50 stands for zero in the data rows.
Here is a table of points, one per row:
c(18, 31, 32, 42, 66, 42, 64, 22, 81, 66, 13, 17, 64, 13, 47, 35, 46, 64, 64, 54, 35, 74, 66, 73)
c(34, 26, 39, 43, 21, 69, 81, 82, 51, 67, 31, 33, 26, 67, 32, 40, 46, 69, 44, 50, 40, 75, 36, 72)
c(20, 68, 35, 75, 52, 68, 66, 54, 80, 45, 41, 44, 61, 30, 27, 27, 43, 40, 44, 71, 46, 2, 71, 38)
c(33, 21, 62, 94, 47, 50, 68, 78, 69, 53, 40, 63, 29, 37, 56, 57, 55, 58, 32, 56, 66, 35, 33, 40)
c(41, 40, 63, 68, 57, 55, 89, 35, 69, 57, 30, 54, 42, 59, 62, 59, 76, 65, 78, 52, 65, 79, 22, 37)
c(15, 39, 20, 21, 42, 65, 40, 31, 52, 22, 41, 83, 35, 40, 46, 33, 66, 78, 68, 64, 47, 73, 78, 38)
c(0, 53, 46, 38, 53, 38, 28, 66, 68, 37, 49, 48, 58, 15, 71, 6, 68, 40, 42, 58, 77, 77, 56, 50)
c(24, 61, 22, 65, 79, 72, 54, 88, 46, 73, 49, 41, 36, 49, 57, 83, 40, 87, 82, 57, 51, 69, 60, 40)
c(39, 75, 22, 36, 39, 47, 6, 29, 30, 49, 34, 35, 62, 67, 23, 55, 78, 60, 67, 43, 44, 59, 14, 31)
c(42, 56, 59, 66, 65, 79, 29, 43, 41, 56, 18, 66, 37, 73, 38, 70, 38, 63, 37, 33, 90, 53, 31, 22)
c(34, 73, 70, 71, 42, 78, 69, 14, 92, 51, 59, 46, 66, 58, 68, 78, 58, 47, 64, 36, 64, 72, 52, 59)
c(49, 53, 25, 52, 63, 51, 54, 53, 60, 32, 61, 83, 89, 60, 29, 49, 55, 58, 53, 44, 42, 85, 78, 80)
c(14, 38, 49, 42, 63, 46, 36, 28, 49, 51, 27, 37, 78, 18, 74, 41, 37, 34, 42, 63, 83, 12, 39, 64)
c(35, 41, 52, 42, 47, 45, 40, 66, 64, 72, 9, 43, 99, 12, 53, 43, 46, 42, 64, 51, 60, 50, 71, 52)
c(19, 46, 44, 49, 48, 55, 28, 61, 58, 46, 25, 57, 37, 23, 33, 72, 95, 50, 64, 52, 41, 37, 24, 20)
c(24, 44, 27, 39, 30, 64, 34, 58, 52, 31, 41, 26, 41, 49, 51, 42, 58, 43, 55, 59, 50, 38, 30, 77)
c(62, 44, 62, 60, 56, 30, 55, 31, 80, 44, 85, 44, 40, 47, 46, 64, 39, 77, 64, 80, 59, 44, 46, 28)
c(23, 59, 45, 29, 20, 44, 87, 37, 41, 56, 39, 69, 89, 41, 22, 33, 49, 57, 54, 93, 64, 75, 30, 38)
c(13, 43, 56, 87, 54, 65, 20, 50, 52, 57, 34, 32, 29, 73, 71, 56, 51, 42, 50, 58, 59, 71, 43, 35)
c(35, 65, 47, 63, 40, 26, 36, 54, 35, 56, 38, 45, 60, 85, 37, 53, 77, 48, 50, 42, 48, 36, 80, 50)
c(30, 28, 65, 56, 58, 60, 56, 43, 39, 65, 58, 32, 30, 57, 52, 36, 38, 68, 58, 74, 58, 41, 51, 51)
c(24, 26, 51, 27, 60, 50, 13, 66, 47, 57, 74, 52, 87, 41, 18, 53, 42, 82, 66, 39, 23, 35, 56, 37)
c(39, 58, 40, 41, 63, 60, 48, 27, 46, 42, 31, 66, 88, 30, 37, 44, 79, 67, 61, 56, 28, 46, 50, 56)
c(44, 50, 36, 71, 69, 44, 49, 13, 72, 61, 36, 38, 78, 60, 51, 0, 30, 75, 29, 48, 58, 61, 66, 48)
c(29, 31, 34, 51, 47, 55, 17, 32, 60, 21, 53, 48, 85, 49, 36, 59, 69, 84, 67, 55, 35, 27, 60, 54)
c(63, 55, 48, 41, 36, 25, 65, 32, 59, 66, 31, 69, 54, 28, 61, 19, 60, 59, 35, 33, 40, 31, 27, 46)
c(12, 59, 59, 3, 66, 37, 98, 49, 42, 59, 28, 48, 53, 66, 50, 51, 71, 55, 33, 57, 65, 56, 58, 52)
c(43, 45, 60, 80, 38, 72, 88, 33, 81, 71, 27, 46, 56, 73, 59, 60, 62, 32, 64, 53, 47, 31, 41, 60)
c(18, 55, 41, 20, 0, 49, 52, 31, 57, 52, 38, 73, 82, 62, 6, 47, 43, 60, 34, 45, 17, 64, 51, 43)
c(17, 61, 36, 77, 19, 31, 16, 60, 62, 37, 48, 58, 54, 52, 42, 29, 56, 76, 68, 52, 26, 31, 61, 38)
c(31, 48, 55, 45, 50, 70, 58, 18, 46, 72, 44, 34, 48, 60, 68, 59, 39, 64, 53, 56, 64, 35, 76, 57)
c(25, 52, 24, 36, 58, 18, 68, 57, 72, 60, 46, 58, 60, 25, 58, 24, 47, 62, 64, 88, 65, 37, 82, 65)
c(9, 65, 61, 24, 30, 51, 49, 85, 45, 74, 15, 46, 62, 69, 43, 19, 99, 80, 39, 45, 47, 36, 38, 35)
c(24, 47, 58, 19, 67, 16, 63, 46, 56, 75, 42, 75, 53, 37, 32, 20, 66, 49, 41, 98, 61, 85, 38, 49)
c(13, 21, 23, 47, 48, 40, 30, 63, 67, 61, 38, 52, 51, 83, 60, 48, 82, 69, 83, 68, 37, 51, 56, 36)
c(51, 27, 56, 57, 52, 51, 57, 54, 61, 56, 45, 56, 51, 69, 94, 37, 52, 48, 49, 84, 48, 71, 64, 55)
c(31, 45, 32, 63, 41, 51, 57, 13, 68, 53, 50, 49, 99, 52, 50, 55, 47, 57, 51, 48, 85, 64, 32, 54)
c(31, 36, 64, 58, 54, 46, 51, 82, 69, 10, 30, 45, 0, 47, 50, 44, 66, 65, 56, 62, 44, 47, 29, 45)
c(29, 49, 36, 82, 36, 65, 26, 51, 48, 52, 56, 48, 48, 54, 34, 56, 68, 68, 51, 44, 67, 44, 49, 46)
c(38, 51, 17, 21, 66, 16, 44, 73, 60, 75, 27, 69, 86, 39, 57, 71, 42, 53, 47, 41, 77, 50, 60, 49)
c(22, 61, 10, 27, 54, 52, 45, 71, 58, 81, 40, 71, 53, 11, 15, 35, 70, 54, 55, 50, 17, 39, 39, 86)
c(29, 34, 93, 62, 44, 60, 91, 50, 35, 63, 39, 28, 37, 18, 47, 36, 67, 58, 96, 53, 76, 57, 42, 66)
c(43, 31, 56, 34, 63, 70, 70, 39, 72, 64, 39, 64, 24, 55, 45, 37, 63, 49, 77, 61, 74, 47, 75, 48)
c(24, 41, 43, 39, 38, 33, 44, 98, 35, 27, 67, 68, 31, 23, 64, 55, 73, 57, 45, 67, 39, 36, 47, 63)
c(17, 40, 54, 65, 46, 57, 65, 49, 77, 45, 51, 47, 22, 42, 81, 39, 54, 33, 64, 68, 56, 71, 77, 41)
c(30, 53, 12, 46, 55, 48, 66, 34, 67, 80, 18, 48, 68, 17, 40, 50, 59, 62, 49, 78, 64, 7, 59, 47)
c(30, 46, 68, 41, 52, 55, 72, 64, 61, 79, 60, 22, 0, 32, 79, 45, 57, 55, 73, 85, 44, 74, 52, 47)
c(31, 45, 35, 58, 40, 56, 94, 76, 71, 38, 34, 21, 39, 79, 28, 76, 53, 75, 78, 52, 39, 61, 54, 37)
c(28, 55, 67, 56, 55, 64, 68, 63, 64, 60, 45, 46, 40, 53, 62, 31, 55, 81, 34, 38, 69, 61, 34, 50)
c(51, 56, 59, 65, 47, 74, 54, 68, 71, 43, 44, 24, 47, 59, 43, 47, 66, 58, 44, 48, 67, 66, 31, 24)
c(17, 23, 30, 21, 56, 40, 48, 68, 58, 78, 79, 15, 40, 72, 37, 50, 77, 51, 67, 59, 26, 75, 36, 46)
c(9, 28, 63, 57, 47, 51, 86, 38, 36, 64, 34, 25, 65, 31, 73, 25, 59, 36, 70, 49, 35, 56, 40, 58)
c(34, 50, 28, 58, 68, 42, 66, 37, 49, 77, 54, 6, 45, 5, 30, 67, 63, 48, 67, 65, 59, 79, 51, 61)
c(3, 56, 99, 32, 23, 27, 58, 63, 96, 80, 32, 62, 28, 29, 56, 21, 60, 80, 48, 85, 34, 85, 9, 58)
c(22, 53, 41, 42, 48, 48, 26, 37, 38, 47, 42, 79, 34, 78, 55, 74, 74, 63, 54, 57, 36, 62, 49, 32)
c(27, 63, 17, 58, 39, 42, 36, 56, 54, 42, 38, 72, 27, 73, 68, 33, 47, 61, 57, 31, 47, 36, 19, 33)
c(12, 35, 19, 56, 45, 37, 3, 47, 54, 49, 46, 40, 18, 68, 27, 61, 62, 71, 78, 58, 44, 78, 66, 36)
c(34, 34, 35, 30, 23, 58, 51, 65, 51, 57, 72, 62, 56, 51, 28, 19, 84, 68, 50, 85, 49, 94, 86, 70)
c(34, 35, 64, 64, 51, 66, 99, 66, 43, 52, 8, 40, 49, 69, 43, 8, 61, 44, 51, 34, 53, 60, 28, 25)
c(20, 33, 30, 45, 51, 37, 77, 41, 58, 69, 47, 55, 46, 13, 45, 34, 37, 54, 54, 65, 63, 44, 58, 45)
c(6, 30, 47, 64, 33, 28, 65, 64, 36, 76, 36, 46, 53, 20, 40, 65, 89, 74, 56, 37, 27, 47, 40, 42)
c(2, 32, 19, 43, 57, 47, 30, 48, 69, 60, 71, 67, 56, 34, 68, 46, 88, 74, 56, 42, 20, 48, 66, 59)
c(37, 25, 46, 51, 71, 79, 58, 77, 79, 61, 64, 34, 56, 51, 72, 65, 52, 60, 59, 81, 65, 18, 33, 66)
c(0, 43, 18, 34, 41, 62, 40, 50, 68, 34, 39, 80, 83, 48, 31, 67, 78, 46, 70, 54, 50, 56, 36, 66)
c(28, 30, 42, 58, 41, 37, 90, 28, 77, 80, 34, 68, 41, 32, 46, 39, 42, 62, 69, 58, 62, 48, 39, 54)
c(42, 59, 49, 63, 27, 48, 35, 75, 62, 46, 34, 29, 6, 45, 49, 36, 49, 57, 60, 63, 45, 77, 68, 42)
c(6, 56, 30, 46, 66, 44, 99, 50, 53, 53, 31, 65, 73, 29, 53, 50, 43, 62, 36, 69, 54, 68, 68, 35)
c(20, 37, 59, 42, 41, 64, 62, 78, 51, 41, 54, 29, 50, 70, 62, 46, 71, 58, 60, 34, 56, 37, 40, 45)
c(36, 40, 45, 68, 67, 37, 66, 31, 77, 57, 33, 50, 71, 10, 10, 52, 66, 49, 34, 78, 65, 55, 57, 59)
c(38, 36, 43, 94, 48, 85, 39, 75, 36, 64, 37, 37, 66, 40, 58, 75, 58, 89, 51, 65, 39, 78, 48, 46)
c(28, 63, 24, 40, 56, 18, 84, 47, 47, 51, 40, 69, 59, 22, 51, 25, 46, 67, 57, 60, 57, 54, 69, 57)
c(19, 50, 99, 76, 61, 53, 55, 40, 63, 54, 67, 58, 46, 44, 39, 57, 25, 54, 84, 70, 51, 60, 47, 39)
These points spread out most along one direction. Take the direction at right angles to it along which they spread out most. Go by this last direction. Where along it does each point below lie, from 0 to 99? 50 is the average, and the first point above lies past it. One standard deviation of the points above along it is 16.
c(34, 26, 39, 43, 21, 69, 81, 82, 51, 67, 31, 33, 26, 67, 32, 40, 46, 69, 44, 50, 40, 75, 36, 72) 46
c(51, 27, 56, 57, 52, 51, 57, 54, 61, 56, 45, 56, 51, 69, 94, 37, 52, 48, 49, 84, 48, 71, 64, 55) 56
c(0, 43, 18, 34, 41, 62, 40, 50, 68, 34, 39, 80, 83, 48, 31, 67, 78, 46, 70, 54, 50, 56, 36, 66) 38
c(30, 28, 65, 56, 58, 60, 56, 43, 39, 65, 58, 32, 30, 57, 52, 36, 38, 68, 58, 74, 58, 41, 51, 51) 53
c(20, 68, 35, 75, 52, 68, 66, 54, 80, 45, 41, 44, 61, 30, 27, 27, 43, 40, 44, 71, 46, 2, 71, 38) 61
c(28, 55, 67, 56, 55, 64, 68, 63, 64, 60, 45, 46, 40, 53, 62, 31, 55, 81, 34, 38, 69, 61, 34, 50) 54
c(22, 61, 10, 27, 54, 52, 45, 71, 58, 81, 40, 71, 53, 11, 15, 35, 70, 54, 55, 50, 17, 39, 39, 86) 49
c(28, 30, 42, 58, 41, 37, 90, 28, 77, 80, 34, 68, 41, 32, 46, 39, 42, 62, 69, 58, 62, 48, 39, 54) 74
c(20, 37, 59, 42, 41, 64, 62, 78, 51, 41, 54, 29, 50, 70, 62, 46, 71, 58, 60, 34, 56, 37, 40, 45) 37
c(29, 34, 93, 62, 44, 60, 91, 50, 35, 63, 39, 28, 37, 18, 47, 36, 67, 58, 96, 53, 76, 57, 42, 66) 71
c(24, 47, 58, 19, 67, 16, 63, 46, 56, 75, 42, 75, 53, 37, 32, 20, 66, 49, 41, 98, 61, 85, 38, 49) 72
c(28, 63, 24, 40, 56, 18, 84, 47, 47, 51, 40, 69, 59, 22, 51, 25, 46, 67, 57, 60, 57, 54, 69, 57) 72
c(37, 25, 46, 51, 71, 79, 58, 77, 79, 61, 64, 34, 56, 51, 72, 65, 52, 60, 59, 81, 65, 18, 33, 66) 53
